In the rows, 128 means zero.
Families of rows that turns and mirrors carry onto each other, the same ones carrying the whole set onto itself: the rest of each named row's family, in list order
5 families of 6 rows
mazi: [116 121 157 126 119  95 158 100 135  98 102  96 112 116 121 122  95 154
 116 129 119 106  99 163 133 114]
tus: [124  83 117 130 113 143  93 160 122 103 132 137 182 144 106 139 133 156
 163 142 132 161 146 118 137 118]
zoka: [140  86 112 135 132 150 120 160 118 101 105 129 189 150 121 117 108 164
 141 139 121 154 112 133 159 104]
zev: [111 101 125  94 165 150 139 128 117 152 156 142 143 131 169 107 132 106
 104 145 129 112 129  79 139 115]
notep: [151 139 151 125 130 116 129 139  95 127 114 117 152 107 129 116 130 120
 110 128 141 108 125 204 116 133]
nini: [100 129 154 136 110  84 145 107 124 112 109 100  89 112 137 130 106 140
 118 133 135 121  77 137 113 127]
tad: [141  45 117 131 102 133 118 129 135 136 103 139 135 132 118 161 153 168
 142 109  93 134 148 110 130 115]
bonan: [157  75 112 114 117 128 135 132 117 142  76 130 142 112 152 158 132 163
 147 119  88 140 149 126 153 115]
nebuz: [140  61 132 128  95 128 127 126 106 135  88 144 135 115 132 154 147 153
 164 116  86 142 150 131 119 118]
Runer: [121 120 155 107 112  91 149 111 144 105 104  69 102 126 140 137 115 141
 143 120 114 110  79 113 122 120]
kub: [142 131 107  93 174 121 154 125 140 124 147 127  88 144 117 120 178 111
 140 134 129 115 126  94 143 123]
Tak: [129 137 122 147 118  98 106 145 113 125 116 141 122 120 111 129 141 128
 112 148 164  94 132 159  83 162]
vorik: [135 115 129 131 104 141 107 173 119  91 141 129 197 137 123 106 109 136
 152 141 128 152 110 123 121 104]
buvap: [146  60 126 141 110 128 110 147 155 160  93 150 117 138 109 168 140 139
 136 114 114 130 145 100 125 116]
bazi: [106 121 160 130 110  79 125 114 139 123 104  80 104 109 105 137 122 145
 122 126 148 127  83 150 117 133]
kitez: [162 140 131 136 117 122 115 165  95 122 134 128 164 120 150 102 145 107
 104 126 142 100 102 158  93 137]
segun: [123  70 143 143 109 147 110 155 121  92 124 138 180 151 111 128 103 143
 159 135 125 157 125 129 136 112]
fibef: [160  71 137 114  94 121 140 125 133 145  92 114 120 113 141 153 151 144
 150  96  74 127 124 117 115 107]
Beva: [169 107 110  90 149 126 173 129 142 102 134 102  98 145 124 119 168 121
 166 113 104 128 108 110 125 124]
bon: [138 112 100  96 178 135 169 127 120 115 132 130 101 152 124  99 175 117
 156 139 118 132 104  96 138 118]
demu: [107 102 115 137 116 134  86 164 126 129 108 143 164 144  89 132 136 156
 164 159 141 159 124 105 120 110]
Nore: [148 135 109  95 173 144 167 125 113 121 139 111  97 151 131 117 173 134
 139 123 115 137 103 132 149  91]
Kip: [118 132 120 100 153 149 142 125 114 140 166 138 134 129 173 116 119 132
  87 140 122 116 129 107 148  87]
gare: [144 134 138 154 106  93 112 149 118 129 124 130 132 102 117 121 132 121
  91 127 159 111 111 173  98 148]
Mipif: [147 134 153 143 126 111 123 149  95 131 124 118 127 118 137 120 139  98
 104 121 162 121  95 182 105 145]
tepem: [ 97 118 122  98 167 140 125 124 124 151 163 135 139 136 141  95 156 124
  92 146 136  99 115  85 132 105]
galu: [ 98  98 164 129 128  97 116 115 149 128 102  84 104 143 101 147 123 142
 119 130 159  98  95 137 109 143]
geri: [ 90 104 106 107 150 143 126 123 130 157 165 149 122 131 125 103 149 142
  92 153 140 115 123  93  94 112]
Nik: [134 113 114  91 169 134 147 131 152 139 157 117  86 151 101 137 164 111
 146 135 152 139 134 109 122 129]
ziva: [112 109 125  92 133 149 123 136 112 139 166 126 178 120 170  94 126 128
 100 143 122 109 119  96 110 110]

Which other rows belong to the same family as bazi? tus, tad, kub, gare, tepem
Which other rows belong to the same family as demu? Tak, buvap, galu, geri, Nik
Which other rows belong to the same family as nini? zev, nebuz, segun, bon, Mipif

Families of rows that turns and mirrors carry onto each other, the same ones carrying the whole set onto itself: the rest of each named row's family, in list order
3 families of 5 rows
muri: [135 143  86 105 139 105  76 148]
dip: [134 145 103 106 141 144  95 170]
gami: [119 127 158 112  97  99 106 125]
Puvo: [123 132 151 132 158 127 160 127]
nazu: [161 153  94 127 118 110 112 102]
gome: [ 76 142  95 127 151 132  97 138]
gegup: [107 132 138 141 168 126 153 121]
fuli: [ 90 125 148 107 171 118 135 132]
damir: [154 146 110 122 108 101 103  96]
gagi: [ 97 170  94 128 170 126 117 142]
Mal: [164 161 131  95 120 106 110 112]
Rus: [ 71 138  97 137 148 122 112 123]
vuvub: [152 151  96 112 140 138  94 159]
fules: [118 139 155 131 125  75 129 114]
Levo: [120 128 173 115 110 105 120 128]

Which other rows belong to the same family as fules? muri, fuli, gagi, Mal
Which other rows belong to the same family as Puvo? dip, gami, nazu, Rus

Families of rows that turns and mirrors carry onto each other, the same ones carrying the whole set onto itself: the rest of each named row's family, in list order
7 families of 4 rows
gapak: [155  92 138 114 133 174 133 138]
zemor: [182 117 151 173 152 171 127 126]
duviz: [155 111 146 171 136 173 122 138]
fifu: [179  60 135 198 162 152 125  76]
kegil: [133  43 147 127 127 156 122 132]
Ditam: [203  93 121 130 125 175 139 107]
non: [178  91  92 123 138 164 129 108]
Sasu: [171  99 135 144 178 181 157 105]
Lete: [180  85 145 102 146 169 139 127]
Lufa: [194 107 146 136 163 136 127 135]
fad: [191  60 121 119 162 163 145  79]
feru: [139  31 150 168 169 155 140  96]
dusu: [154  36 101 129 131 145 118 103]
kaz: [179  60 147 111 159 123 126 131]
kon: [194  94 131 195 125 167 123 105]
teku: [152  26 158 127 139 145 122 117]
voke: [155  50 138 115 171 168 155 100]
nim: [201  98 123 164 168 168 139  81]
Fika: [173 105 101 183 140 162 116 108]
sofol: [151  50 109 190 133 144 106 100]
Luv: [164  45 158 158 156 112 110 127]
Donu: [172  25 131 153 157 145 129  74]
Godiv: [153  57 165 198 144 147 111 118]
zilur: [169  34 138 186 117 148 115  99]
suza: [180  33 127 121 117 156 131 102]
lovig: [179  89 156 184 161 124 115 130]
val: [155  80 147 197 175 168 142  99]
Gubo: [135  61 154 185 129 155 110 132]

Which other rows belong to the same family as kegil? gapak, duviz, Gubo
Which other rows belong to the same family as sofol? non, dusu, Fika
Which other rows belong to the same family as kon? Ditam, zilur, suza
Which other rows belong to the same family as zemor? Lete, teku, Godiv
Which other rows belong to the same family as voke? Sasu, feru, val

Families of rows that turns and mirrors carry onto each other, the same ones carrying the whole set onto itself: the rest of each named row's family, in list order
7 families of 4 rows
ripad: [180 140 124 156 122 155 112 133]
subo: [177 129 117 116 134 148 119 133]
Rumu: [ 81 121 131 152  90 135 143 127]
zozu: [ 76 138 125 127 117 115 141 128]
katu: [ 77 127 138 143  89 142 132 128]
pize: [178 135 115 127 143 153 127 137]
Lig: [ 74 139 111 140 117 117 142 132]
roni: [179 132 112 155 123 148 108 132]
kug: [ 81 121 124 152  90 133 148 125]
tel: [184 131 127 151 116 141 113 129]
Gom: [ 74 129 130 155 101 146 146 127]
zoku: [ 83 136 113 122 113 109 143 118]
Moli: [179 136 111 158 115 149 114 142]
sazib: [167 138 115 120 150 150 134 147]
suma: [171 128 112 169 120 148 104 124]
belib: [ 87 122 150 153  97 144 147 139]
Nokam: [181 144 127 151 125 154 114 130]
Sape: [179 131  99 127 131 145 125 136]
Tipa: [ 77 124 138 146  97 138 143 134]
Tek: [ 75 129 121 136 112 112 139 122]
Bibuz: [ 82 125 112 127 121 107 128 120]
fodiv: [ 82 130 122 133 111 107 151 123]
Zaruk: [173 140 111 126 145 154 127 125]
fozi: [177 139 114 162 108 153 111 131]
Ren: [ 74 143 129 128 113 121 139 129]
nes: [177 132 102 124 139 146 126 134]
fasok: [ 85 129 140 151  82 144 141 131]
vogeb: [171 145 107 118 142 148 134 133]

Which other rows belong to the same family as Gom? subo, Lig, tel
Which other rows belong to the same family as zozu? ripad, Rumu, nes
Which other rows belong to the same family as Zaruk? katu, Moli, fodiv
Which other rows belong to the same family as fasok? zoku, fozi, vogeb

Families of rows that turns and mirrors carry onto each other, the same ones carrying the whole set onto itself: the rest of each named row's family, in list order
5 families of 6 rows
Fesip: [107 144 110 141 132 112 208 156 148 106 129]
Bav: [166 145 120 127 118 117 201 144 161 110 125]
bunez: [ 97 134 133 137 176 113 114 138 142 152 155]
lumes: [ 97 148 135 131 162 111 108 160 140 137 149]
zon: [100 134 115 144 149  89 197 131 133  95 118]
solu: [191 134 135 121 139 122 156 117 165 143 139]
mir: [156 143 134 123 151 117  94 126 151 143 138]
Ladu: [191 121 141 113 137 116 159 125 160 142 125]
bur: [160 124 150 114 159 113 110 133 150 157 137]
renot: [ 71 120 123 141 167 105 163 151 134 134 135]
mukez: [102 118 114 141 145 107 213 143 143 120 122]
rivin: [ 71 132 116 149 167 110 168 143 140 133 147]
Megi: [167 139 147 116 158  97 106 118 143 128 129]
Nanem: [110 138 141 129 174  91 101 130 130 126 135]
zib: [ 76 136 125 142 169  87 146 137 126 110 129]
pag: [104 137  99 150 133 111 203 135 144 105 121]
Lenum: [189 137 138 116 137  98 157 111 151 113 118]
ton: [ 95 142 126 138 165 111 100 138 136 139 141]
fon: [105 130 108 148 145 112 215 134 150 119 134]
Pivad: [190 148 137 114 126 120 148 139 163 129 133]
doru: [156 149 144 116 149 117 101 148 153 143 145]
barev: [ 72 145 118 143 154 108 160 164 138 118 140]
febas: [157 135 143 122 162 119 108 125 155 157 151]
tez: [191 141 126 121 127 121 143 117 160 129 125]
gokuf: [165 140 109 134 118 117 197 121 158 110 117]
kep: [165 132 118 134 130 119 209 122 163 125 131]
Lesu: [ 70 139 107 151 156 108 155 143 135 119 133]
kov: [100 123 141 128 175 106 111 145 137 152 142]
Lomap: [161 118 123 127 130 113 211 130 156 124 117]
leda: [156 135 121 131 132  95 203 119 146  96 112]

Which other rows belong to the same family as mir? pag, ton, tez, gokuf, Lesu
Which other rows belong to the same family as Nanem? zon, Megi, zib, Lenum, leda
Which other rows belong to the same family as Fesip? Bav, lumes, Pivad, doru, barev

Families of rows that turns and mirrors carry onto each other, the same ones carrying the whole set onto itself: the rest of each named row's family, in list order
5 families of 4 rows
Duzoz: [139 180 179 106 116 136  83 133 132  81 136 126  57 113  75 120 198]
Led: [106 133 184  78 131 147 103 130 158 144 135 153  47 138 108 157 158]
Zomu: [146 145 131  62  96 108 121 159 150 137 132  80  55  92  96 155 121]
Sivet: [125 122 190  69 149 127 122 128 175 112 145 131  29 138 100 126 132]
mudub: [154 139  91  88 170 120  86 141 134 110 135 132  49 101 112  95 187]
vor: [145 164 136  91 126  84 146 160 158 148 156  88  69  93  90 127 142]
biman: [143 142 115  67  96 107 125 151 140 164 125  81  68 100  88 138 136]
vuget: [139 156 186 130 117 119  80 152 134  87 134 104  52 100 108 131 196]
torad: [151 174 164 112 104 121  79 142 132  95 145 126  79 136  91  98 203]
kono: [151 114  92  72 165 122  94 116 149 111 120 125  63 114 134 111 179]
geta: [164 114  99  73 156 119  99 137 152 118 150 123  69  88 117  83 173]
vizu: [105 136 182  71 138 153 116 128 158 136 164 137  42 119  88 150 134]
fikov: [140 154 104  78 116 102 120 166 139 139 160  82  53  99  90 136 121]
nuku: [129 155 116  92  89  90 127 156 146 139 145  81  78 109 101 152 139]
Geso: [140 161 170 114  91 118  92 127 140  75 132 110  84 103  87 118 200]
roza: [107 117 171  71 135 145 118 105 165 126 157 144  62 146 108 138 146]
lalu: [139 143 177 113  89 133  78 137 128  95 129 122  70 126  82  98 199]
Vazo: [165 109 101  76 148 134  83 125 130 127 126 112  69 101 117  89 188]
nol: [171 145 116  84 182 126  91 125 137 129 142 106  59 122 137 108 181]
viram: [106 120 178  68 115 144 116 126 157 152 134 143  51 145  87 132 145]

Which other rows belong to the same family as vuget? Sivet, vor, nol
Which other rows belong to the same family as kono? nuku, Geso, roza
Which other rows belong to the same family as vizu? Duzoz, mudub, fikov
Which other rows belong to the same family as Led? Zomu, torad, geta

